One turn moves each row of this set onto another row. After a few examples, where does it send each row asked below?
j519: [  8   1  16   5 -35  14   4  -8 -33 -35 -26   8 -12]
j178: [  6  42  41   6  28 -10   4 -12 -22   5 -21   7  -5]
j513: [ 15  20  -2  -4   1  20  12 -32  32  19  24 -10  14]
j657: [ 16 -51   8 -18  -9  -9  -3  39  13  -6 -13   4  13]
j927: [ -3 -26 -16  23 -19 -31   4  24  11  26  16   0  19]
j281: [  2  41  35  10  33 -13   7  -1 -29  11 -16   4   1]
j356: [ -8 -20  -3   8  37 -24   5 -47  15  -9 -22  19 -10]
j933: [ 15 -53  12 -18  -6 -10  -7  26  15 -13 -27  14  -2]
j926: [ 13  46  46  -1  19  -4   5 -17 -15   3 -15   4   0]
j554: [ 12 -53   5 -14  -3 -13  -4  39   8  -6 -19   8   8]
j406: [-11 -17 -22  12  38 -25  20  -2  -1  15  18 -11  34]
j411: [ 14   5  16   0 -42  19   8   0 -31 -32 -11  -3   4]
j145: [-19 -24 -19  19  49 -31  12 -18  -2   6  -9   9   6]
j455: [-13 -33 -17  31  -5 -38  -2  15   5  23  -5  16  -4]
j757: [ -1  -1   0  14 -23   8  12  25 -51 -17  -8  -5   9]
j776: [ 16  49  45  -4  15  -2   9 -10 -15   6  -5  -4  11]
j326: [-16   2 -21  26  44  -4   6 -20   3  27  -8  14 -18]
j915: [ 15  33  -4 -26  18  -5  -3   8  14 -50  -3   8 -22]
j846: [ 12 -19  -4   9 -39 -19   4   8  27  18  22  -4  23]
j8: [ 17  -4   6 -16   1  -4  15 -43  34  -8  18 -10  30]
j704: [ 12  47  38   1  20  -5  11   1 -22  12  -1  -8  16]
j435: [  6  28 -10 -18  30 -12  -4  14   5 -46 -11  14 -29]
j588: [ -4   6  -6  14  28   5   1 -45  20  13 -16  19 -27]
j303: [  9   4   7   5 -36  15  12  16 -40 -23  -2 -10  14]
j891: [ 11  15   3   0   7  17   4 -52  35   9   1   8 -12]
j782: [ 13  35 -14 -25  20  -5   5  31   5 -38  16  -6   0]
j733: [  5  44  34   7  29 -10  10   6 -29  14  -6  -4  11]
j289: [  3  16 -17   8  16  11  17  -7  15  32  31 -16  23]
j746: [  7  -7  -9  -5  14 -11  21 -13  17   8  31 -20  46]
j342: [-12   7 -26  23  38  -1  14   0   1  36  15  -4   8]
j885: [ 20 -49  12 -23 -14  -6  -4  31  18  -9 -15   5  11]
j379: [ 17 -19   9   3 -45 -16  -4 -16  39   5   7   8   5]
j743: [ -2  -4   9  15 -21   6   4   1 -44 -30 -31  13 -17]
j202: [ 11 -54   8 -14  -1 -14  -6  34  10  -9 -26  13   0]
j270: [  1  26 -18 -12  37 -16   0  29  -5 -38  -4   9 -21]
j695: [  4  30 -20 -16  32 -13   4  38  -4 -34   9  -2  -6]
j940: [  9 -11  10  -9  13 -10   6 -60  33 -15  -8  10   3]
j723: [ 19 -50  15 -22 -13  -7  -7  25  19 -13 -21  10   3]
j312: [  8 -25   7  12 -30 -23  -9 -24  34   1 -14  24 -17]
j662: [ -6  -6   0  20 -15   3   8  18 -53 -21 -23   5  -6]
j52: [ 18  36  -6 -30  13  -1   1  17  15 -45  10  -1  -8]
j810: [ -7 -33  -5  26 -11 -35  -9  -8  17  10 -20  28 -21]

j846 turns into j379
j289 turns into j513
Where do these go?
j178 turns into j281
j757 turns into j303
j435 turns into j270
j746 turns into j8
j554 turns into j657

One turn moves each row of this set onto another row. After a few examples, where does it send each row asked below?
j310: [  4 -44  -2   8  25  -4 -11   0  10  15   3  39  -7   3   8 -12]
j920: [  4  23  16 -31  10  -6  11  34  15  18 -48 -14 -35  30   5  24]
j321: [ 22   7   4 -31  10 -16  20  -4   8  37 -31 -42  15  14 -12  22]
j611: [ 21  10  -9   8  21  34  40  12  12 -18  10   3  -2 -23  42  -3]
j45: [-47  -2   0   3   4 -26   8 -12  -2 -10   6   4  -2 -28 -14  34]
j433: [ 52  23 -16   8  -8 -14  10  20   6  -4  15 -26 -26  -6  17 -27]
j887: [ 20  11  19 -30   5   0  34  42  23  17 -40 -14 -41  22   9   4]
j280: [ -7  15  -3  14 -26   9  27  35   4 -12 -31   8 -19  52  -8  37]
j434: [  6  32 -20  16  -8  26  -6   3   1  -3   4 -19  -1 -46  14  31]
j41: [-46  -8   3   7   7 -12   0 -11   8  -7   3  24 -13 -24 -13  34]
j744: [ 26 -14 -18  13  26  -7  26  37   2   6  23  19   2   4  27 -27]
j244: [  1  36 -22   6  -8   7 -15  13  -7   7  -3 -26  -6 -48  13  25]
j198: [ -1 -18   7   4  19  37   4 -25  20  -9  -9  23 -10 -24  23  12]
j3: [ 35   0  12 -27  -6   6  17  -3  10  39 -27 -42  16  -2   7  21]
j471: [ 42  24 -19  10 -18 -16  -4  21   3 -10   0 -25 -43  -4   9 -25]
j27: [-11 -13   0  15  -8   3  38  46   9  -8 -20  15 -24  47 -15  34]
j635: [ -5 -13   2   8  -7 -51  19  -3   7 -26  10   5 -40  16 -17 -16]
j318: [ -1 -17   8   0   7 -52  15   7  13  -8  14  16 -38  16 -11 -24]
j485: [ 12  -2 -16  14 -26  -2  35  -4  -3   9 -14 -19  32  35 -26  34]
j419: [  3 -24  -7  18 -19  10  20   2  -4  13  -7 -13  34  23 -18  51]

j635 turns into j471
j41 turns into j318
j280 turns into j920
Where do these go?
j744 turns into j611
j27 turns into j887

